One hidden turn or mirror swaps the rows below in pairs. Which row is each named row swapped with?
The rows were stretched afterwards, more along some directions than others.
sime: [  9.0  21.4 -37.1   3.3  -6.5  14.8  23.8  -2.5 -12.0  13.6   4.2   2.5
   4.3   0.5   3.1  -2.6   7.0]
Kem: [-18.9  -4.2  11.2  11.7 -15.4 -29.0 -14.6 -27.5  21.6   4.9 -21.6 -41.3
   9.3 -16.2  -4.2  -9.4 -10.2]
Losin: [-33.3   5.5   8.1  -9.0  35.1 -18.1  49.0 -10.1  32.8   8.8   5.4 -10.5
  -0.9  -8.1  19.7  -2.9  -3.4]
pofi: [-21.4   0.6   2.2  15.7 -24.6 -33.5 -22.0 -29.3  20.2  16.1 -34.9 -36.9
  12.9 -16.2 -10.1 -10.8 -12.1]
fevot: [ -1.2   4.0 -48.0  10.2  -6.2   3.8  27.3   6.5 -13.9  27.1  -1.6 -26.5
   5.9  -0.5   1.6 -11.5  -0.7]
fafon: [ 14.0  12.3 -37.0   6.4   1.0   2.4  12.6   8.5  -5.8  12.6  10.0 -12.8
   3.7   1.9   9.6  15.0  16.2]
tepit: [  7.7  -0.9 -39.5  10.0  -4.7   4.4   9.0   2.9  -5.5  13.2   9.5 -22.3
  -2.1  -3.2   7.6   2.5  14.5]
kiru: [ 12.8  17.4 -31.4   1.5  -2.6   0.8  12.6   2.2 -13.7  17.3  -1.1  -4.6
  -0.8   0.3   6.3  -3.0   4.8]
zera: [-34.2  10.3   5.4 -13.0  44.7 -27.3  46.8   8.6  20.5  13.0  21.3 -30.2
  -9.6  -7.6  17.8  -3.5  -8.3]
tenef: [-32.5   1.6  12.1 -10.4  35.0 -10.5  49.0  -4.8  35.0   3.4   8.6 -18.6
  -5.9  -3.1  20.6 -12.8  -1.0]
refe: [-18.2  26.3   0.3  19.8  -6.4 -11.9   0.6 -14.6  37.7   1.3  -7.3   2.2
  11.3 -23.3  -7.1  10.3   3.4]
Kez: [-11.4  36.4  -6.1  28.9  -7.1 -11.0   2.0 -17.4  36.0   5.1  -7.4   9.4
   9.1 -22.4  -7.0  16.5   6.8]
gagi: [ -9.4  25.0   4.3  20.2 -12.4 -12.6 -23.8 -17.8  24.3  15.4   1.7  -4.0
  16.5 -20.5   0.1  -1.0   0.9]
novi: [-27.8   3.1  10.0 -16.8  38.9  -1.6  51.9  -0.5  31.0  -1.8  12.8 -18.0
  -8.2   2.5  14.8 -13.5  -3.1]
kizov: [-21.6  -1.2  13.3   3.1 -15.1 -38.1 -27.2 -38.5  10.7  19.7 -20.2 -32.2
   8.9 -10.4 -13.7 -11.3 -17.7]
kilu: [ 10.7  14.5 -51.1  12.5 -10.1   6.9  22.4  14.1 -19.0  11.3  -1.4 -36.7
   1.5  -5.2   2.5   1.1   6.2]
lotop: [-34.6  -6.0  -1.9   3.1  38.3 -20.1  51.4  -0.2  37.8  15.7  12.2 -36.7
   1.5 -17.9  27.0  -4.7  -1.1]
lovon: [ 16.1  46.5  -9.2   9.7 -20.3 -23.3 -29.6 -29.9 -10.1  23.7   3.0   6.9
   3.2 -14.7 -16.2  15.9   3.8]
pamo: [-32.6   6.2   2.0   8.8  30.3 -14.7  44.8  -2.0  35.5  13.8  10.6  -9.5
   4.4  -8.3  23.3  -3.2  -0.5]
zesun: [ 10.4  10.3 -43.2  15.9 -10.0   9.6  16.8   7.7  -2.3  10.9   2.2 -13.0
   7.2  -2.2  10.3   6.4  17.2]
fur: [-21.3  28.3  -1.0  20.8  -5.9  -4.3  11.5 -13.2  42.2  -3.4 -12.3   1.2
   9.2 -23.3  -5.6  -0.3   0.9]
lol: [ -4.4  22.0  -5.0  17.6 -18.5 -18.5 -28.7  -9.9   4.1  19.5   1.2  -3.1
  16.8  -8.7  -7.6   3.6  -1.9]
Kunun: [  7.6  -0.6 -39.4  16.7 -14.1  -6.1  11.3  -4.7  -4.5  14.5   1.0 -22.7
   2.1  -7.8  12.8   0.0   8.6]
gisut: [ 14.0  42.3  -2.3   4.4 -12.9 -22.3 -27.0 -30.4  -3.3  14.5  16.1  14.1
  -7.9 -16.0 -12.7  13.3   5.1]
pokur: [ 15.1   5.8 -45.7  17.5   2.1  -5.3  13.1  22.0  -5.6  15.6  11.8 -18.4
  -0.1  -7.4  14.0  18.9  13.2]
gol: [-21.4  31.1   4.8  15.1   0.0 -12.3   9.5 -19.7  41.9   2.8  -2.4   4.1
   6.0 -22.5  -6.6   0.8  -2.4]
bem: [  2.7  -5.1 -35.5   7.4 -15.6  -5.1   8.6   5.5 -12.0  13.3 -22.6 -36.7
  13.0   0.3   5.7  -6.6   2.2]
Zake: [-24.7  -0.9   7.9  -7.6  42.4 -13.2  51.7   4.8  25.9   5.7  11.3 -28.8
 -12.5  -6.7  18.6  -8.3  -7.2]
Pif: [-36.2   1.0  24.0 -17.3  39.5  -7.6  45.0   0.6  30.4   2.1   7.1 -20.7
   1.9  -2.6  20.9 -23.5  -9.5]
dom: [  8.8  40.5   3.3  -4.6 -17.6 -16.5 -24.4 -31.2 -14.5  16.1   0.2   4.8
  -2.0  -8.7 -22.5   1.9  -3.3]
mome: [ -2.9  24.8  -7.9  20.3 -23.2 -10.8 -29.4 -19.3   1.1  25.3  -6.4  -1.6
  23.4 -10.5 -13.1  -0.4  -3.4]
minem: [-16.3  18.8   0.6  20.0  -3.5  -9.2   4.9 -12.3  40.2  -6.2   1.5  -3.8
   5.3 -26.0  -4.5  10.3   6.2]
kiz: [ 13.6  42.1  -5.3   1.6 -19.8 -18.8 -27.5 -25.5 -23.1  21.9   3.4   7.0
  -1.7  -5.1 -26.4  10.6  -0.3]
Papog: [-32.2  -5.9  -4.6   7.3  31.0  -8.0  42.0   2.1  38.0   8.2   5.8 -26.3
   0.4  -8.2  18.5  -0.6   6.1]
Benep: [-29.7  -9.4  16.1   7.2 -12.2 -36.1 -16.3 -34.5  28.0  10.3 -23.1 -36.5
  11.5 -18.8  -6.4 -14.4 -15.7]
zosek: [-29.8   3.4   8.9   3.2  39.2 -12.4  49.3   1.5  49.2   0.5   0.9 -15.8
   0.5 -16.2  29.1  -2.3   2.3]
ravof: [ 13.5  46.0   0.9   0.0 -15.0 -26.3 -30.7 -29.1 -14.9  21.1   3.2   7.0
  -1.5 -12.9 -15.1  11.4   1.7]
Kipo: [ -9.4  14.9  -7.1  25.9 -18.9 -12.5 -28.6 -18.3  20.2  16.8  -2.2  -6.7
  23.0 -17.1  -5.7   5.4   0.3]

Swapped with Pif: bem
Swapped with zera: kilu
Swapped with tepit: Papog
Swapped with Zake: pokur
Swapped with Kipo: kizov
Swapped with Benep: mome
Swapped with kiz: minem

One hidden turn or mirror swaps the rows below in pairs. Which row is each named row swapped with?
The rows were stretched afterwards, more along some directions than others.
kuget: [ -0.3  -2.5  -1.5  -0.5   5.8  15.0 -16.8 -14.2  10.7  31.2   2.9  11.7
  -7.5  16.2  14.7  21.5]
mezu: [-70.6  -8.3 -18.9  18.8  11.6 -10.3 -66.3  -9.1   9.9   8.3  28.8  23.5
   4.9  -8.7   7.0 -14.8]
gulom: [-20.0  33.7   2.7  -0.5  21.5  23.3 -29.1  13.7   1.7   6.6 -13.6  22.8
   5.0  -0.5  -0.1  -0.2]
zogid: [-13.3  23.6  -9.7   2.4  16.6  11.2 -43.6  42.0  14.1  38.3  12.4  10.1
 -10.3  18.6  15.4  15.6]
lufi: [  0.8  -5.4  -2.8  18.1 -24.9  15.9  -1.2  -9.6 -23.1  34.3  -1.5  -9.1
  -9.5   8.5 -33.8   5.1]
Lonu: [-22.5   8.9 -14.9  17.8   6.7  -0.5 -25.7   2.2  18.4  33.4 -16.1  -7.8
   2.9  -0.8 -13.1   5.2]
Mazoz: [  2.2  12.6   4.5  31.8  -7.8   3.0 -22.1   6.2  -0.3  21.0  -1.1  -4.2
  12.0   5.0 -19.0  16.2]
zub: [-14.2  26.1   3.2  17.3  -2.8   0.6 -27.1  21.4  15.5  -0.9   7.5  -1.5
  -8.2  10.9   5.3  -8.5]
lemus: [  3.1   6.9  -4.8  -7.4  -7.5  26.7  -1.8 -32.1 -16.8  29.6  -2.0 -14.3
  -1.5   4.1 -19.5  13.3]
lotin: [ -8.2 -14.6   9.7  10.1 -30.4  15.8 -13.2 -26.7 -11.6   6.9  12.5 -20.9
  -8.9  -1.0   0.5   5.7]
kuza: [-18.8 -19.9  -5.6   1.4  -6.2  12.4  -5.7 -22.9  -0.1  12.9  27.9  -0.1
  24.7 -12.7  -4.4   6.6]
divo: [-11.1  -7.0   5.3   2.2   7.6  26.9 -42.0 -23.7 -17.7   5.5  28.7   9.5
  23.0   3.3  16.0  -7.0]
tif: [-13.6   1.8  -9.0  20.3  -4.6 -11.1 -41.4   6.1  23.2  24.4  22.8 -19.1
 -34.4  -8.6   6.1  -4.6]
kudok: [-14.4   2.3  -8.0  11.1 -19.2  -7.4 -18.4  26.9  27.1   0.2  10.4  -1.7
  -6.0   5.6  -5.0  -9.0]
zilor: [ 13.2   3.3  -9.4  20.8  21.0  -9.7 -27.7  -2.4  23.9   4.0  -1.9 -10.6
 -22.6   1.8  20.3   1.6]
Gifez: [-17.3   2.6  11.6  14.9 -14.0  -4.3 -17.7  31.7   8.1 -34.4 -20.2   6.6
   1.0  24.4   9.2 -16.4]
Muguk: [-24.0  22.9  12.9   4.8  12.8  18.4 -43.9  28.9  23.2  18.7  -3.5  14.8
   7.3  12.1  24.6   9.4]
Bod: [-46.2  -0.9  -2.4  21.9  15.9   2.8 -38.2  -4.0  19.9  13.4  16.7   7.1
  15.5  -5.8 -15.7  22.0]
vunez: [ 18.3  -1.4  15.9 -12.1 -11.6  24.2 -43.1   2.4   3.7  20.4  11.9   4.6
   8.4  36.9  15.5   9.0]
bebob: [-16.2   5.9  -7.8  20.4  18.1  18.8 -16.2  26.0  21.1   2.1 -17.3  16.2
  20.2 -13.3   5.7  12.2]
lozok: [  6.9 -23.6  -1.3  12.3  -9.0   8.2   6.3  11.0  14.3  19.1  10.4   8.4
  12.4   7.1  -3.2  13.3]
Sugu: [-51.9  -7.8  -3.2  34.7  22.9 -21.8 -29.6  23.3 -16.8 -40.2  11.9  11.0
 -20.4 -10.9  -2.4 -31.7]
Pige: [-12.4  -1.4  -5.1   9.3  16.6  -0.9 -26.7  38.9 -16.1  19.9  10.5 -11.1
  -4.2   6.3   1.3   4.3]
Pogag: [-25.6 -10.4  -0.7   3.6   3.4 -21.8 -24.8 -18.6   2.5 -23.3  17.9  -2.0
   2.7 -11.6   2.9  -0.6]
zod: [-35.2 -13.3 -10.8  23.2  10.1  10.9 -17.0  -1.9  -6.0 -18.8   6.1  -8.3
 -13.9 -32.7  -5.6  -1.0]
nebo: [ 24.7  20.6 -21.9   0.3   8.9  -1.6 -15.7  -4.5   7.5  12.1  15.6  -1.9
   2.5 -21.8 -10.7  11.6]
Zoki: [-34.6 -16.2  -9.3   2.4 -11.2  -9.7 -36.1   3.1  31.6  -5.3  -5.5  18.0
  -7.8  16.1   5.0  -9.7]
karip: [ -1.2 -33.1 -10.0   8.4 -14.4   6.8  -7.2  -3.2  16.6  16.4   6.0  11.1
   2.2  13.2   7.3   8.5]
tes: [-15.2  -4.5   0.8   7.9  17.8  11.8 -30.6   0.1  -1.0 -21.4  19.0  -8.4
 -12.6 -11.9  26.1   1.3]
zofak: [-27.0   1.6 -18.3  26.5  12.5   2.4  -4.2 -20.8  12.8   0.9 -13.9   6.1
  -5.2 -28.6 -19.0  -6.5]
zim: [  0.6  -9.0   6.3  -9.3 -10.1  41.6 -56.9 -24.1  19.9  48.8  33.3  13.1
  25.6  20.6  16.2  18.6]
Daga: [-40.0   3.5 -19.1   1.6  24.9   5.5 -57.5 -14.1  -3.6   9.2  26.9   4.0
  -3.4   4.2   6.9 -11.4]
Tifab: [-23.9   5.5   4.0  31.3   8.4 -22.4   2.1  -3.3 -15.4  -3.1  15.1   5.3
 -14.7   5.6 -12.6  -8.8]
fug: [-27.4 -32.7  -6.0   8.9   1.4  -1.1 -13.9   0.3 -18.1   2.8  25.5  24.8
  23.5   1.7   2.5   3.7]
Gupo: [-22.9   1.5 -13.0  22.8  -3.2  -3.2  11.3  -4.5  -2.1   9.3 -22.6  -1.1
 -10.9  -0.4 -29.4  -9.0]
sibo: [ -7.4   1.2  -1.7   0.1 -12.3  20.7 -36.4  15.4  32.0  20.0  -5.4  33.2
  20.2  36.2  12.7  13.9]
Pelef: [-29.2  25.2   7.8   8.4  -5.7  18.3 -46.6 -21.7   2.9  18.8  -1.4  17.1
  -3.4   7.6  -6.9  -1.1]
dun: [  5.8  13.2  -4.1  10.3   1.0   7.9 -14.0 -10.1   2.4  24.9  -9.9   9.6
   4.8  34.6 -10.2  -4.0]

Swapped with zogid: Daga
Swapped with zub: tes
Swapped with karip: Gupo
Swapped with kudok: zod
Swapped with Pelef: vunez
Swapped with Mazoz: Pogag
Swapped with gulom: zim

